In the rows, zero is written as 128.
runs of hidden systems:
Teki, path 1 (8 x 20):
[[163 152 146 154 125  70 131  96 104  80 116 170 144 150 136 105 144 114
   68 115]
 [130 145 127 154 140 153  68 121 163 142 173 122 150 183 145 151 104 165
   77 131]
 [139 115  47  61 110 160 133 138 118 138 165 101 137 124 122 136  79 132
  134 111]
 [144 127 127  70  69 121 155  82  92  88  94 152  87 139 102 109 154 123
  124 120]
 [ 90 127 199 137 109 162 115 104 167 124 123 138  98 147 135 172 152 133
   89 169]
 [ 79 110  87 134 130 140 135 178 165 154 140  76 106  97 132 188 117 120
  145 135]
 [129 102 100 130 103  98 143 153  93 137  87 121  97  98  76  98 163 133
  190 104]
 [127 108 222 168 140 129 131 125 104 135 101 179 158 103 110 106 154 130
  120 146]]
veze, path 2 (8 x 20):
[[107 136 119  96  98 120 147  94  96 148  85 143  76 115  94  86 121 100
  181  89]
 [140 135 197 146 153 167 159 122 169 121  92 145 101 107 112 115 175 130
   91 152]
 [116 115 131 151 158 115 130 179 153 115 147  81 155 116 180 168 147 133
  166 180]
 [118 137  85 140 131  89 106 133  96 159 120 116 121 135 116  86 112 125
  216  87]
 [175 139 165 121 162 164 148 107 125 140  96 168 133 108  93  54 135 131
  105 106]
 [165 138 146 126 171 120 159 142 153  75 145 114 168 122 190 146 147 121
   94 178]
 [117 162  74 129 129  89  90 120 131 131 152  88 118 181 173 130 106 131
  181 116]
 [142 140 124  80 126 190 115  89 123 169 121 144 105 142  91  73  98 141
  145  92]]
fekuv, path 3 (8 x 20):
[[116 149 131 194 150  60 130 150 153  96 128 114 133 130 166 166 152 106
  101 140]
 [147 120  65 149 136 120  79 169 128 154 150  86 142 154 116 119 131 175
  178 112]
 [169  99 135  95 125 164 135 122  78 145 126 169 167 104  81  73 110 146
  129 106]
 [139 151 161 132 130  95 157  89 114  84 127 171 148 131 158 130 117  85
   58 128]
 [116 164  77 143 130 106  95 125 168 115 162  86 112 183 172 169 112 131
  109 129]
 [140 103  75  73 103 193 112 143 130 157 144 100 112 135  91 125 115 171
  155 120]
 [120 101 181  86  86 156 163  94  94 119 100 177 117 102  95 119 136 113
  105 135]
 [ 73 151 170 175 125  86 130 111 153 115 121 133 105 134 162 175 133  85
   92 141]]
sel, path 4 (8 x 20):
[[ 69 141 143 141 105 100 159 107 143 118 110 135  79 111 138 178 119  73
   90 123]
 [109 129 127 188 129 136  97 161 181 151 114  99  83 139  92 156 168 162
  112 125]
 [123  68 144 147 115 126 111 181  90 151 129 126 168  96  97 128 149 164
  186 143]
 [113 126 145 153 125  54 152 119  70 117 109 168 153  98 135 107 113  78
  147 104]
 [147 174 129 196 170  96 109 115 155 132 128 147 132 152 133 112 117 119
   63  92]
 [177 114  80 133 147 150  92 166 137 131 171 108 179 148 122 129 121 185
  107 131]
 [154 111  87  61  85 112 132 110  62 104 143 137 152 140 133 107 110 132
  165 121]
 [112 161 150  96 102 136 134  53 124 123 121 170 100 153 129 121  92  93
   79 104]]
bubok, path 5 (8 x 20):
[[165 123 121  96 149 136 169 142 139  76 152 123 170 111 171 159 123 119
   65 165]
 [ 99 140  87  97  82 104  92 103 124 113 154  95 101 184 162 159 117 132
  169 133]
 [115 114 148 114 115 194  96 114 126 191 121 148 111 131  72  94 109 158
  145 106]
 [143 108 149  99 138 157 200 141 138 100 108 142 129  68 121 141 138 100
   76 147]
 [ 90 141 127 143 103  76 128 121 146  91 120  96  87 155 173 178 162 110
  140 156]
 [ 93 116 140 176 136 142  73 148 134 195 128 118 124 134  97 116 123 158
  188 112]
 [163 107 124 129 159 127 186 159 106 133 101 148 154  55  92  91 126 108
  118 107]
 [146 159 134 148 126  56 143 104 123  63 118 136 125 155 170 134 159 105
   97 137]]
vel, path 6 (8 x 20):
[[175 103  70 121 124 136 106 164 101 144 136 115 149 130  80  93 134 180
  158 102]
 [163 110 173 102 109 114 138  97  63  99 128 181 180 130 130  94 130 129
  119 137]
 [106 165 145 142 161 114 133 101 150 119 155 138 153 135 190 154  76  80
   76 130]
 [140 150  41 112 134 149 117 143 173 138 151  76  98 148 124 147 109 146
  110 104]
 [154  99 114  63  68 156 128 113  97 105 118 128 104 149  95 116 163 169
  154 142]
 [ 84 125 207 106 106 126 153  83 109 112 111 161 120 116 158 144 130  86
  134 159]
 [ 81 158 123 173 165 123 141 142 189 152 116 100  85 107 145 160 115  88
  117 117]
 [151 111  85 148 125 142 111 177 148 146 111  91  98 127  73 118 175 182
  154 118]]
fekuv, path 7 (8 x 20):
[[136 106 154 160 135 125 102 163 150 104 156 108 163 144 160 173 166 167
  113 186]
 [103 100  85 111 100  97 113 144  71 148 147 120 155 118 129 129  90 119
  201 110]
 [150 157 129 138 148 136 141  97 125 156  95 166 105 118  80  68 112 112
  100  70]
 [163 136 159 148 156 140 138 137 168  88 140 132 153 135 152 154 158 145
   47 166]
 [111 111  84 102  88  92 107 143  99 104 165  94 147 156 167 169 120 140
  173 150]
 [113 139 104 104 113 154 112  96 109 179 114 142  96 134  83  85  85 125
  158  70]
 [147 130 176 127 153 173 169 117 166 118 111 154 122  98 114 131 141 118
   43 141]
 [109 115 124 134  99  80 130 146 132  77 141  98 130 141 174 191 165 127
  132 176]]
sel, path 8 (8 x 20):
[[111 168 122 123 179 151 154 125 199 127 131  90  97 122 177 150 114  95
  117 143]
 [155 130 108 109 154 171 141 158 173 133 110  74  90 123 121 110 175 161
  175 149]
 [133 109 189  93 141 154 152 124 104 131 105 134 140 104 142  90 154 127
  206 165]
 [101 159 171 138 181 113 169 112 147 126 115 129 129 101 185 122 113  65
  146 142]
 [153 170 109 162 198 134 140 154 196 130 114  86 105 129 152 114 150 130
  129 128]
 [181 119 132 109 170 162 128 156 132 133 124 103 153 124 130  79 161 168
  193 154]
 [139 137 161  85 157 124 165 105  94 115 125 141 162 110 178  87 109  89
  180 145]
 [136 191 131 123 185 132 157  92 176 118 120 118 106 136 179 110 113  85
  105 123]]
veze, path 9 (8 x 20):
[[164 131 135 102  91 123 140  94 124  68 128 155 121 155 125 140 150 139
   43 137]
 [ 81 129 149 132  98 131  85 110 145 124 169 121 135 173 169 193 107 134
  103 158]
 [ 70 109  84  98  86 151 120 132 122 170 142 113  98 113 101 162  76 113
  140  97]
 [127  97 132 114  77 138 157 129 114 116  88 148  82 100  59 134 168 137
   99 117]
 [102  97 198 181 111 109 118 149 128 115 123 143 144 119 130 171 175 142
  109 173]
 [ 77 111 112 185 140  91 108 174 120 172 147 115 156  99 129 161  93 110
  155 110]
 [158 117  76 153 129 112 135 155 108 152 109 142 126 103  59  91 124 139
  112  71]
 [185 113 160 150 133 120 121 134 106  91 134 167 180 137 116 113 160 161
   67 142]]
rer, path 10 (8 x 20):
[[ 57 114 151 141  61 112 112 103 113 144 110 149  82 129  93 165 125 112
  121 112]
 [ 72 118 150 188 129 140 118 152 165 174 119 132 105 101  95 170 121 121
   91 115]
 [118  96 104 194 127  86 133 193 126 140 112 117 127  85  86 151 154 136
  124 112]
 [122 118 145 200 118  59 104 136  83 139 104 159 143 124  96 102 145 128
  148  96]
 [125 133 165 188 162 104 107 123 109 156 141 178 183 117 124 112  90 112
   88 100]
 [161 129  77 157 146  93 126 151 117 118 159 138 178 122 128 137  94 125
   58  97]
 [158 122  74 126  86 100  85 117  87 114 154 144 150 173 104 118 111 163
  101  93]
 [111 103 139 102  80 156  91  98  91 153 160 169 156 149 101 142  80 144
   93 113]]
rer, path 11 (8 x 20):
[[120 143  97 124 154 137 111 156 179 125 159  65 124 154 183 168 128 143
  154 163]
 [137 122  87  85 128 149 138 139 114 153 109  99 102 115 106  84 131 137
  217 112]
 [146 130 199  98 130 153 171  92 116 110  85 164 111 108 117  89 161 116
  128 146]
 [118 153 170 145 161 117 139 127 174  92 136 108 132 139 199 167 148 109
  108 180]
 [135 152  69 128 167 121 115 156 157 146 140  69 121 143 160 117 118 135
  197 123]
 [175 124 133  85 144 162 149 117 104 139  98 140 125 110  95  49 144 143
  178 117]
 [149 131 197 101 134 131 164  94 122  78 118 159 147 127 166 123 155 110
  101 177]
 [115 169 107 124 155 115 118 119 170 108 157  85 125 164 206 159 112 112
  134 151]]
Teki, path 12 (8 x 20):
[[129 169 141 165 168 153 107 123 203 134 136 110 106 161 148 148 134 142
   73 138]
 [146 107  59  91 132 152 123 173 136 133 157  71 144 125 133 142 121 161
  170 140]
 [129 118 138  77  85 109 146  94  64 116 103 149 117 124 121  89 135 113
  194 123]
 [105 160 210 150 148 143 140  83 160 130 104 159 104 129 144 124 135  97
   88 140]
 [126 138  92 158 170 137 130 179 193 131 147  73 123 120 157 172 133 137
  115 145]
 [145 107  77 110 111 103 113 156  90 132 126  99 132 132 114  97 144 156
  218 119]
 [127 127 205 113 131 139 137  82  88 139 102 185 146 118 125  75 123 108
  148 128]
 [126 162 152 159 178 117 153 124 177 110 137 130 138 119 175 155 115  90
   62 140]]
vel, path 13 (8 x 20):
[[156 144  85 148 191 168 126 166 176 169 135  98 133 111 113 105 111 146
  122 102]
 [202 103 102  95 123 126 139 153  96  87 127 122 161 131 117  95 171 173
  144 146]
 [129 147 181 109 135 104 120  77  94 106 139 156 164 158 188 105 111 104
  154 154]
 [112 169 114 115 182 165 140 112 176 160 144 113 121 120 159 127  66  91
  108 108]
 [182 132  61  87 131 157 155 153 160 102 121  85  95 127 109 122 164 160
  117 131]
 [138 115 171  87  93 128 118 101 105  90 118 126 121 164 150 119 177 152
  181 175]
 [ 71 144 184 123 158 144 143 100 138 160 123 133 122 107 167 126  94  77
  171 140]
 [142 152  92 150 181 143 169 161 182 145 100  97  90  85 107 113 141 114
  119 107]]
tos, path 14 (8 x 20):
[[113 165 169 113 164 124 142 100 142 125 109 110 111 139 188 101 138  97
  199 155]
 [136 157 136 113 191 169 158 138 183 141 111  88 105 108 159 108 140 115
  169 148]
 [175 136 115  94 162 129 177 148 135  99 101  96 118 105 149  91 173 130
  183 152]
 [149 149 165 119 171 110 138 114 118 114 111 121 141 134 175  77 151 119
  207 153]
 [138 162 151 120 206 156 149 124 162 144 129 110 144 113 181  93 112  99
  168 143]
 [181 159  90  88 182 144 174 136 156 105 117  91 119 117 163  89 140 121
  152 134]
 [175 151 131  92 153 129 135 110 123  96 120 107 133 156 172  78 159 142
  190 155]
 [129 150 167  85 171 160 142 106 141 133 134 114 143 128 189 101 115 109
  187 164]]
tos, path 15 (8 x 20):
[[126 135 130 151 125  76 135 104  87 118 137 179 164 117 130 124  83  85
   72  92]
 [134 162  95 167 138 118  78 117 163 139 160 122 130 181 130 144  97 145
   63  99]
 [146  91  82  86  90 171 102 148 119 133 167 118 150 143  98 156 111 179
  100 131]
 [107 105 131  79  53 117 129  86  67 112 129 169 122 134 107 138 104 112
  119 116]
 [ 71 147 171 153  97 126 104  83 154 137 124 148  85 159 128 165 120 109
   80 126]
 [ 95 101 108 149 106 154 122 172 171 139 134  94  97 113  99 197 144 151
   93 141]
 [113  80 106 136  70  95 131 161  78 127 106 132 112 101  71 137 158 141
  160 115]
 [ 99 120 195 192 117  98 106 113  96 156 103 180 137 118  97 111 131 117
  125 110]]
bubok, path 16 (8 x 20):
[[166 156 184 120 174 153 150  90 126 133  97 164 136 120 130  55 135 115
  134 121]
 [154 161 151 117 188 135 155 124 168  95 142 105 150 135 203 130 133 112
  118 171]
 [129 152  95  96 141 130 106 124 140 133 140  78 117 165 175 114 126 140
  216 140]
 [152 131 154  87 144 175 132 100 110 157 105 142 121 128 107  54 128 138
  187 117]
 [149 150 184  95 168 160 182 102 146  99 111 140 131 105 167 108 135  95
  113 161]
 [111 165 127 118 153 125 127 120 176 113 132  77 101 156 197 146 140 115
  172 163]
 [128 132 128 117 151 163 109 137 136 173 115  98 109 135 120  81 140 153
  225 126]
 [159 127 173  98 162 146 182 118 110 123  91 151 136  83 127  69 145 108
  158 141]]

runs to name:
path 17 (2 x 20):
[[106 116  85 155 147 111 162 191 157 131 125  84 118  76 132 174 129 107
  130 132]
 [156 132 129 157 123  90 126 139 114 119  84 122  96 138  92  83 197 158
  176 117]]
 | sel
path 18 (2 x 20):
[[152 172 106 159 183 118 163 137 183 108 120 114 114 118 147 134 130 103
   61 117]
 [173 121  84 131 129 117  92 160 136 111 146  85 140 169 133 123 169 190
  160 146]]
 | Teki
path 19 (2 x 20):
[[129 107 134 178 154 125 115 164 130 139 164 147 198 107 129 161  96 130
   63 126]
 [145 119  43 141 108  78 120 152  99 115 159 123 151 132 116 150 100 130
   93  91]]
 | veze
path 20 (2 x 20):
[[126 132  43 147  96  92 104 143 133 135 125 102  85 148  85 137 132 147
  120  79]
 [120  89 169 144  91 156  89 126  97 166 117 164 132 129  62 111 141 170
  133 119]]
 | rer
path 21 (2 x 20):
[[159 114 130  84 125 106 143 126  86  78 152 125 185 135 186 125 131 128
  159 169]
 [116 184 123 104 153 119 124  72 134 140 133 127 119 159 179 100  76  83
  151 106]]
 | vel
path 22 (2 x 20):
[[115 178  91 122 124  85 107  78 113 130 126 120  99 175 154 100  98 100
  164  90]
 [153 153 126 108 172 211 119 118 186 159 137 115 115 141 116 107 111 152
   95 124]]
 | fekuv
path 23 (2 x 20):
[[172 163 131 137 144  95 176 111 141  76  84 142  97 124 128  97 174 110
   87 121]
 [136 146 159 159 165 144  80 133 174 129 155 102 147 177 174 142 145 167
  131 167]]
 | veze
path 24 (2 x 20):
[[151 123 127 137 153 192 102 132 145 183 138 145 141 127  77  99  97 163
   93  97]
 [172 103 111  95 105 117 166 132  98  73 140 153 161 109 122 143 134 128
   51 138]]
 | tos
path 25 (2 x 20):
[[107  91 145  95  83 184 103 138 145 130 150 109 123 144 123 182 144 171
  123 176]
 [ 61  91 135 107  72 104 138 128  82 136 125 135 119 102 124 166 116  97
  177 134]]
 | veze
path 26 (2 x 20):
[[142 140 166 150 190 119 109 134 123 148 141 127 186 135 174  88 116 131
  190 145]
 [155 172 113 121 191 108 142 112 123 132 139 127 165 129 178  82  83  91
  151 108]]
 | Teki
path 27 (2 x 20):
[[139 134 128  96 132 169 169 115 166 108 134 135 117 112 132 162 114 110
   33 140]
 [103 119 104 105  66 103 127 128 136  84 129  95  85 156 145 190 165 136
  129 160]]
 | fekuv
path 28 (2 x 20):
[[123 151 175 171 148 103 151 111 130 138  69 157  93 106 103  82 161 104
  141 107]
 [147 132 162 198 192 116 129 172 168 122 127 116 162 112 145 133 162 140
  107 155]]
 | tos
path 29 (2 x 20):
[[ 97 134 128 181 140 148 103 157 198 155 128  95  92 136 116 171 146 149
   99 134]
 [124  61 113 126 104 138 135 192 103 135 129 109 147  86  92 154 155 162
  161 152]]
 | fekuv
path 30 (2 x 20):
[[109 143 116 127  94 126  90  98 142 112 166 131 129 183 146 180 102 136
   59 128]
 [103 106  63 103  75 154  97 139 134 151 153 102  99 148  93 169 104 158
  123 108]]
 | sel
path 31 (2 x 20):
[[126 117 151 131 158 132 105 131 106 142 177 145 214 130 172 135  75 124
  125 145]
 [151 145  46  86 127 109 157 120 111 113 149 123 135 125 137 123  77  97
   99  87]]
 | rer
path 32 (2 x 20):
[[187 153 112 142 188  97 129 137 111 122 127 127 173 131 153  61 131 132
  169 114]
 [177 156 136 109 189 148 123 111 127 131 152 134 186 147 172  77  94 130
  138 131]]
 | tos
path 33 (2 x 20):
[[111 111 171 104 115 112 162 118  88 118  91 140 120  96 135 100 157 101
  207 148]
 [115 177 184 154 179 120 153  94 167 123 103 138 109 126 171 110 133  82
  118 137]]
 | rer
path 34 (2 x 20):
[[153 158  62 127 139 140  85 128 153 156 136  91  99 174 112  95 118 163
  160  92]
 [156  82 162  78 111 187 138 130  92 141 121 153 155 104  88  95 136 159
  144 145]]
 | rer
path 35 (2 x 20):
[[136 132 173 209 188 112 114 150 137 159 123 154 172 105 122 103 123 125
  111 115]
 [180 123  85 149 169  82 145 177 116 100 147 112 189 112 154 125 131 129
  118 129]]
 | fekuv
path 36 (2 x 20):
[[116 151 158 192 136  87  98 106 112 159  96 164 115 142  96  84 133 123
  143  85]
 [171 127 138 174 193 130 137 165 145 128 144 142 188  99 132 117 122 132
   71 128]]
 | bubok
path 37 (2 x 20):
[[103  85 116 113 122 155 174 171 120 156 117 126 128  52  89 150 108 108
  124 120]
 [149 138 116 173 111  50 147 133 112  83  90 137 100 130 110 120 184 124
  110 113]]
 | vel
path 38 (2 x 20):
[[156 141 163 138 191 176 169 137 167 145 101 141 126  82 112  92 136 119
   96 124]
 [160 117 112 145 147  81 144 173 130  74 142 100 169 122 176 155 168 137
  129 171]]
 | Teki
path 39 (2 x 20):
[[138 129  77  68 142 181 149 137 143 158 126  92 103 107 114 101 104 130
  177 108]
 [160 121 159  85 115 121 183 112 103  77  89 139 112 108 132  99 182 118
  149 158]]
 | Teki
path 40 (2 x 20):
[[170 170 178 141 192 160 140 106 175 117 117 141 133 138 152  93 146 129
   85 144]
 [145 139  93 100 165 137 131 148 157 110 166  73 156 141 197 149 115 134
  155 164]]
 | veze
